In the rows, zero is written as 128.
Each named turn below is shown by a few rows before and after it. Which turns, in which order, take the first row of each later pair to the second? The first pair is answered.
turn X:
[130 145 101 175 145 136 135 161 115 109 115 124 138 165  57 104 110  78
 147 154 133 123 120 138] |-> [131 142 111 171 134 133 137 147 112 116 120 132 142 160  65 102 107  69
 143 158 119 128 119 141]
[158 121 107 107 109 153 136 146 123 140 146 125 126 147 140 139 124  64
  90 129 116 124 170 136] |-> [157 118 117 111 105 142 139 123 113 136 148 132 136 152 158 133 117  60
  92 127 102 139 159 135]
[151 125 105 164 144 139 126 140 132 131 167 109 142  96  80 108 139  91
 116 197  84 130 111 129] |-> [141 130 115 161 148 124 134 116 114 130 166 116 167 104  99 102 130  95
 124 197  79 145 107 123]
[167 138  76 190 110 108 162 158 148 107 153 139 122 175 144 117 117  63
 113  82 157 112 150 124] |-> [167 141  85 195 101  99 169 142 139 107 151 145 135 178 155 109 112  58
 112  91 145 122 135 127]
turn T:
[162 104 117 149  83 124 105  96  73 142 117 136 158 171 130 105 109  54
  84 152  69 151 116 136] |-> [171  99  98 165  85 123  93 136  77 141 124 131 121 140 103  95  99  55
  85 160  74 121 104 130]
[137 138 122 148 147 121 128 136 118 144 116 127 130 140  94 104 121 121
 148 140 122 138  96 128] |-> [128 146 132 136 142 131 129 117 114 139 118 128 154 167 111 125 124 111
 143 130 120 150 112 127]
[129 115 138 156 138 137 146 103 121 117 139 120  54  98 143 170 111 130
  74 121 124 102 148 154] |-> [121 122 162 144 147 120 151  81 109 122 132 128  65  87 156 152 109 149
  91 124 113 108 125 158]
[ 93 117 128 119 134 107 138 145 143 123 141 126  83  90 119 140 124 174
 131 134 139 113 143 152] |-> [ 80 130 153 107 136 109 145 103 133 122 132 134 118 117 153 153 132 168
 136 126 136 140 153 158]
turn P:
[ 79 116 163  83 112 134 150 107 138  99  94 141 125 101 136 145 140 198
 149 123 174  85 103 130] |-> [ 85 107 172  95  90 121 151  88 118  97 104 144 125  86 157 142 132 183
 141 138 157  84  90 139]
[105 149 151 105 128 130 141 116 147 121 135 137 125 116 121 130 137 154
 129 152 153 111 136 121] |-> [108 143 152 113 121 130 137 110 138 123 138 137 129 105 130 127 130 146
 128 164 144 108 125 122]
[137 128 102 121 111 142 117 161 142 118 127 116 103 138 114 143 123 125
 115 107 140 115 151 127] |-> [126 132 110 127 125 136 118 165 144 118 122 119  98 123 101 132 118 144
 130 109 146 113 137 125]
[156 103 130 161  89 142  75 170 129 143 143 128 116 108 133 154 132 143
  77 130 137 105 128 136] |-> [156 110 128 165  91 146  82 181 132 139 139 129 116 115 123 155 136 150
  79 126 142 105 139 135]
turn F:
[159 111 122 189 105 102 121  95 105 132 165 133 120 105 150  80  99  78
 118 181  72 126  94 131] |-> [159 146  95 163 104 155 115 119 131 126 135 117 147 208 127 140 125  62
  91 123 112 167 174 130]
[156 111  86 131 111 143  83 177 152 139 147 117 105 141 103 148 134  94
 126 123 129 113 149 131] |-> [124 100 126  78 101 140 100 131 150 134 139 136 102 121 165 171 146 138
 119 108 143 112 171 144]
[136 132 131 189 203 110 130 117 120 150 105 156 208 174 119  81 106 155
 167  89 133 169  69 124] |-> [121 136 143 152 199 127 146 102 125 149  96 160 209 185 143 107 125 166
 158  66 153 177 100 132]
turn G:
[114  86 125 100 108  98 101 115  92 124 136 127 121 122 126 137 116 129
 103  93 167 114 156 131] |-> [125  88 103 119 104  97  96 136  96 133 146 120 116 124 104 125 107 103
 105 103 157 110 150 127]
[143 149 127 130 131 126 131 131 116 137 134 133 158 176 123 137 131 110
 134 127 128 141 123 124] |-> [136 147 133 117 129 131 133 120 113 137 130 135 163 173 135 141 133 119
 134 121 128 146 123 127]
[175 115 139 133 145 141 129  99 112 169 144  77 142 100  75 115 164 105
 125 114 117 164 116 112] |-> [163 118 151 111 156 136 138  78 110 171 139  83 148 104  83 118 167 126
 129 107 124 167 121 119]

(two turns a pair)
[121 145 119 117 127 157 121 151 153  91  96 113 152 184 131 169 162 132
 126  74 168 145 187 112] |-> [112 106 146  95  95 148 133 108 128  89 116 119 138 126 200 177 160 135
 121  94 157 131 191 135]
F T
[115 116  84  59  98 146 131 130 110  98 100 126  81  81 177 201 138 199
  78 122 155 124 175 146] |-> [104 117 112  58 113 120 138  96  93 111  90 135 103  60 190 179 132 221
  97 135 144 128 142 148]
T T
[141 127 139 125 115 149 122 119 130 146 129 132 148 149 132 122 142 120
 121 128 113 145 129 128] |-> [136 117 138 112 112 154 120 135 133 139 126 130 124 140 137 134 150 135
 117 115 129 134 141 125]
T F
[141 103 137 101 123 143 124 121 119 137 136 106 148 161 169 152 131 110
 116 133 139 129 154 123] |-> [137 105 126 117 160 137 108 170 135 143 127  99 113 119 119 122 116 144
 135 142 157  93 123 112]
P T
[152  93 144 126  90 161 145 151 161  90 155 126  95 112 181 136 175  77
 103 106 135 117 149 162] |-> [138  83 165 111 111 140 142 137 167  93 150 132  79  68 181 119 165 122
 118 116 141  93 120 158]
P F
[156 136 137 145 151 134 123 120 120 122 108 129 136 109  73 119 116  93
 146 132  93 166 100 119] |-> [147 126 130 127 147 154 115 156 140 109 101 115 106 102  66 144 121 105
 127 110 121 147 126 117]
F T
[129 103 137  93 119 131 137  77  85 156 174 116 119 127 120  94 118  89
 145 150  95 141 145 124] |-> [146 104 106 117 121 136 128 121  95 152 170 104 108 137  82  86 120  76
 143 150 101 130 138 112]
F T
[114 139 145  99 155 115 141  87 120 141 129 155 114  53 149 119 138 194
 172 138 122 113 116 113] |-> [144 126  84 121 131 159 114 170 148 129 146 129  63  70 104 154 155 150
 131 125 142  93 168 106]
T T
[ 83 110 176 118 125  77 125  81 113 106 152 110 115 107 136  97 129 157
 157 163 131 130  73  91] |-> [128 114 117 165  95 105 111 115 117 100 157  91 129 182 107 103 133  63
 120 168 115 162 101  90]
P F
[134 135 116 168 127 109 148 143 148 117 119  92 115 120  91  41 128 123
 144 124  92  78  86 117] |-> [107 164 124 120 157 127 153 144 172 110  86  97 128 161  79  76 148 158
 145  75 130  90 129 106]
F P
[122 121 169  93 112 138 147 128 136 108 106 118 160 165 137 166 149 189
 113 110 157 159 158 145] |-> [151  83 166 151  73 109 143 110 103 119 149 123 148 102 169 113 124 138
 121 182 100 132 104 154]
F P
[137 113 154 153 119 110 148  84  92 148 140 135 171 171 164 110 127  77
 149 130  64 189 102 153] |-> [135 133 139 139 134 137 143 108 115 144 121 123 176 219 143 135 142  81
 139  95  94 201 135 141]
F P
[118 128 152 142 160  87 141 103 115 148 120 143 137  94 122  86 116 158
 162 147 123 121  75 122] |-> [102 147 153  90 160 126 148  99 140 138  99 140 151 166 138 147 144 167
 131  91 160 146 147 126]
F F
[122 113 113 153 116 131 134 187 156 120 120 159 147 146 127 142 141 138
 110 102 170 104 100 110] |-> [118 120 133 138 116 130 147 147 147 121 113 166 182 175 153 145 143 140
 120  99 162 124 112 115]
T T
[120 156 124 140 144 131 132 142 133 134 113 119 139 166  96 132 134 131
 134 101 138 152 133 112] |-> [113 135 125 113 123 145 132 144 138 119 115 113 113 144 120 153 138 145
 116  90 154 133 160 122]
F T
[117 104 163 105 140 112 136 103 128 124 125 133  99  71 147 133 122 169
 137 135 143  95 109 140] |-> [128 136 153 146 155 103 138  77 109 140 113 135 172 138 124 100 113 129
 156 144 113 148  94 136]
F T
[130 139 120 134 143 120 122 139 121 134 120 133 134 105 120 107 124 110
 147 153 106 118  98 128] |-> [135 155 111 130 155 129 122 142 122 130 108 125 145 141 105 114 126 112
 147 140 110 133 111 118]
G F
[135 150 100 167 155 129 109 155 127 155 136 109 134 145  90 119 132 113
 130 120 130 133 130 135] |-> [119 131 143 130 154  99 119 109 108 146 138 125 122  80 135 109 134 153
 145 135 121 110 108 146]
F F
[109 163 141 101 134 148 123  88 115 143  87 168 135 148 104 151 146 167
 151  81 128 135 130 131] |-> [116 139 158 108 124 125 134  67  98 145 100 177 134 110 129 126 133 164
 159 107 104 127  91 137]
P P
[152 133  69 150 100 156 114 180 136 129 145 111  89 151  74 153 127  70
  94 110 125 123 168 120] |-> [145 101  85 138  81 155 115 172 122 123 157 113  61 112 113 157 126  78
  79 113 124 104 167 125]
F G
[164 124  99 187 111 127 123 139 111 140 151 115 152 156 103  95 106  84
 125 165 108 152  99 123] |-> [119 101 168 120 109 114 153  70 103 132 143 134 145 101 185 120 114 148
 129 159 116 130 115 141]
F F
[135 143 154 114 103 134 126 103 104 125 145  92 107 111 176 134 111 143
 132 144 146 130 174 127] |-> [143 133 147 127  99 135 126 119 112 123 151  93  99 105 169 127 112 130
 131 154 142 123 163 133]
T X
[116 132 150 104 145 123 130 111 125 120 111 127 143 167 130 123 135 136
 140  86 142 143 131 136] |-> [114 111 148 101 138 117 126 124 139 112 117 124 102 113 136 130 137 155
 130  99 149 107 130 139]
T F
[ 66  89 148  80 150 122  56 104 160 120 105 120  85  80 112 136 125 180
 126 136 140  84 146 125] |-> [ 66 123 166  92 165  99  77  45 132 143  94 133 175 138 127 107 114 153
 155 151 104 140 118 123]
F T
[118 161 145 113 156 125 135 101 149 135 115 142 153 118 105 132 141 179
 152 109 141 126 122 101] |-> [134 164 130 130 162 129 127 124 162 133 117 134 153 135  80 119 141 156
 155 109 134 135 124  99]
F F
[100  81 157 102 166 135 132 121 112 110 124  98  98  27 126 149 112 172
 168 133 136  21 125  97] |-> [116  92 113  93 135 193 125 146 125  96 126  82 106 102 125 203 136 120
 113  99 152  47 207 107]
T T
[142 160 108 168 135 130 127 142 120 140 139 117 124 131  68 126  95 120
 149 147 154 136  87 124] |-> [113 175 145 128 131 127 148  85 106 149 131 131 173 162 113 151 104 135
 149 129 154 167 111 127]
T F
[119 141 138 103 127 103 134  75  98 117 152 125 143 120 146 127 114 139
 165 153 138 133 119 123] |-> [140 130  96 121 120 121 114 143 124 110 154 106  94  98 102 126 114 129
 154 159 148 104 123 123]
T T
[150 112 104 134 117 148 123 136 126 135 138 132 136 143 132 143 131  96
 110 133 117 143 146 141] |-> [134 116 139 129 131 120 139  99 111 135 131 139 159 129 151 127 127 118
 131 146 109 145 121 149]
T T
[173 124 114 159 142 124  72 172 112 123 142 105 118 114  79  95 150 102
 130 125 112  85 111 113] |-> [144 126 149 110 159 121  82 167 121 119 119 120 102  85  91 104 157 168
 143 103 141  70 117 108]
F T
